In the rows, 128 means zero.
The rows of T fall into 3 groups, which share some directions, and each row is roughly a mix of its group's hidden directions.
T:
169, 92, 136, 98, 157, 156, 173, 147, 118, 149
146, 130, 124, 87, 172, 147, 122, 126, 109, 67
98, 176, 136, 141, 148, 121, 81, 106, 134, 84
106, 123, 115, 150, 166, 109, 74, 96, 137, 89
95, 107, 58, 130, 114, 154, 111, 111, 144, 106
113, 162, 89, 142, 77, 106, 105, 142, 165, 144
105, 195, 114, 140, 101, 118, 93, 128, 155, 108
124, 138, 113, 83, 147, 134, 162, 188, 144, 156
166, 161, 143, 85, 131, 134, 162, 148, 83, 110
158, 157, 131, 81, 176, 134, 152, 165, 125, 143
113, 151, 161, 124, 127, 156, 167, 169, 176, 147
152, 84, 66, 139, 138, 117, 118, 131, 169, 136
105, 145, 165, 175, 99, 146, 145, 125, 173, 154
70, 100, 159, 167, 146, 151, 124, 100, 140, 117
174, 159, 160, 143, 126, 136, 113, 133, 151, 186
135, 163, 90, 134, 90, 95, 98, 111, 96, 96
128, 169, 129, 148, 106, 139, 127, 136, 64, 87
133, 109, 106, 82, 162, 109, 120, 144, 77, 95
63, 171, 154, 150, 124, 128, 134, 114, 107, 104
94, 123, 164, 158, 183, 144, 93, 112, 118, 143
83, 95, 114, 170, 107, 162, 150, 154, 123, 101
140, 169, 130, 103, 148, 95, 93, 96, 84, 109
68, 85, 117, 150, 87, 109, 121, 134, 115, 118
140, 151, 163, 94, 115, 103, 143, 65, 143, 114
78, 101, 115, 124, 181, 126, 106, 126, 96, 100
115, 134, 169, 164, 176, 163, 107, 144, 108, 156
194, 125, 92, 100, 112, 110, 114, 118, 139, 162
104, 130, 88, 163, 90, 92, 89, 116, 154, 126
144, 195, 129, 122, 85, 152, 150, 148, 147, 119
106, 101, 137, 140, 129, 122, 102, 97, 90, 65
107, 151, 157, 110, 185, 131, 152, 164, 96, 116
174, 162, 137, 127, 180, 126, 112, 96, 94, 120
129, 111, 144, 115, 79, 113, 152, 169, 165, 167
173, 170, 165, 94, 149, 160, 125, 134, 122, 103
122, 141, 87, 86, 184, 139, 138, 157, 104, 121
154, 165, 94, 108, 98, 102, 122, 132, 83, 94
143, 70, 143, 99, 157, 123, 140, 139, 102, 172
128, 128, 127, 105, 176, 137, 116, 118, 87, 67
113, 147, 116, 123, 158, 92, 72, 92, 97, 113
137, 135, 178, 137, 105, 116, 89, 93, 91, 97
162, 142, 128, 124, 78, 151, 179, 165, 122, 121
140, 148, 180, 102, 103, 149, 167, 144, 91, 148
134, 137, 121, 101, 115, 139, 161, 176, 175, 170
92, 127, 100, 143, 96, 125, 133, 120, 93, 66
115, 96, 96, 153, 103, 116, 90, 82, 105, 101
154, 150, 178, 117, 92, 155, 168, 132, 96, 122
118, 198, 129, 143, 115, 139, 109, 118, 147, 80
187, 148, 133, 86, 165, 109, 132, 141, 104, 146
121, 126, 152, 159, 111, 161, 113, 84, 154, 76
155, 123, 183, 105, 138, 159, 167, 128, 87, 123
171, 166, 169, 116, 107, 163, 151, 128, 113, 98
138, 109, 96, 120, 77, 103, 141, 112, 185, 135
86, 80, 144, 145, 153, 139, 126, 110, 177, 147
139, 135, 88, 129, 154, 130, 101, 184, 81, 132
144, 144, 115, 110, 140, 79, 77, 87, 145, 148
116, 106, 77, 147, 157, 103, 84, 116, 163, 118
168, 145, 153, 76, 166, 134, 153, 151, 104, 140
180, 116, 164, 120, 120, 118, 104, 91, 117, 83
118, 135, 137, 131, 175, 136, 112, 103, 83, 73
118, 123, 168, 154, 138, 132, 117, 85, 93, 75
164, 149, 183, 116, 129, 157, 138, 113, 96, 90
118, 99, 169, 137, 158, 147, 135, 117, 179, 171
119, 102, 145, 124, 190, 129, 101, 127, 156, 173
118, 97, 96, 133, 119, 130, 93, 86, 106, 75
109, 149, 177, 113, 121, 153, 180, 140, 90, 139
100, 80, 104, 136, 105, 117, 135, 111, 190, 133
124, 113, 83, 166, 148, 118, 101, 101, 160, 84
123, 182, 120, 148, 67, 116, 103, 126, 147, 112
142, 110, 115, 146, 65, 134, 118, 106, 179, 143
139, 168, 135, 114, 129, 132, 136, 136, 59, 88
113, 156, 109, 129, 151, 104, 58, 117, 153, 110
95, 152, 126, 157, 121, 122, 99, 100, 80, 83
109, 151, 116, 102, 171, 129, 160, 180, 116, 161
128, 179, 171, 103, 124, 117, 74, 124, 112, 121
139, 159, 177, 110, 153, 160, 160, 156, 161, 116
Here is one row from each group, named. Which group is each of the other rows in?
166, 139, 170, 156, 89, 130, 127, 102, 170, 149 | <102>
112, 112, 152, 136, 191, 163, 126, 165, 105, 146 | <14>
158, 98, 144, 82, 181, 139, 132, 146, 116, 158 | <68>

109, 124, 106, 136, 92, 119, 146, 157, 160, 191 | <102>
88, 92, 170, 139, 140, 161, 167, 114, 155, 120 | <14>
120, 170, 129, 110, 194, 159, 150, 150, 122, 122 | <102>
86, 138, 159, 188, 102, 143, 135, 113, 156, 141 | <102>
115, 153, 108, 137, 84, 111, 124, 102, 93, 72 | <14>
119, 143, 86, 132, 85, 126, 159, 161, 161, 165 | <68>
160, 114, 89, 64, 132, 102, 149, 151, 136, 128 | <14>
124, 169, 154, 123, 132, 130, 128, 107, 66, 85 | <14>
113, 107, 87, 155, 77, 142, 111, 100, 167, 133 | <102>
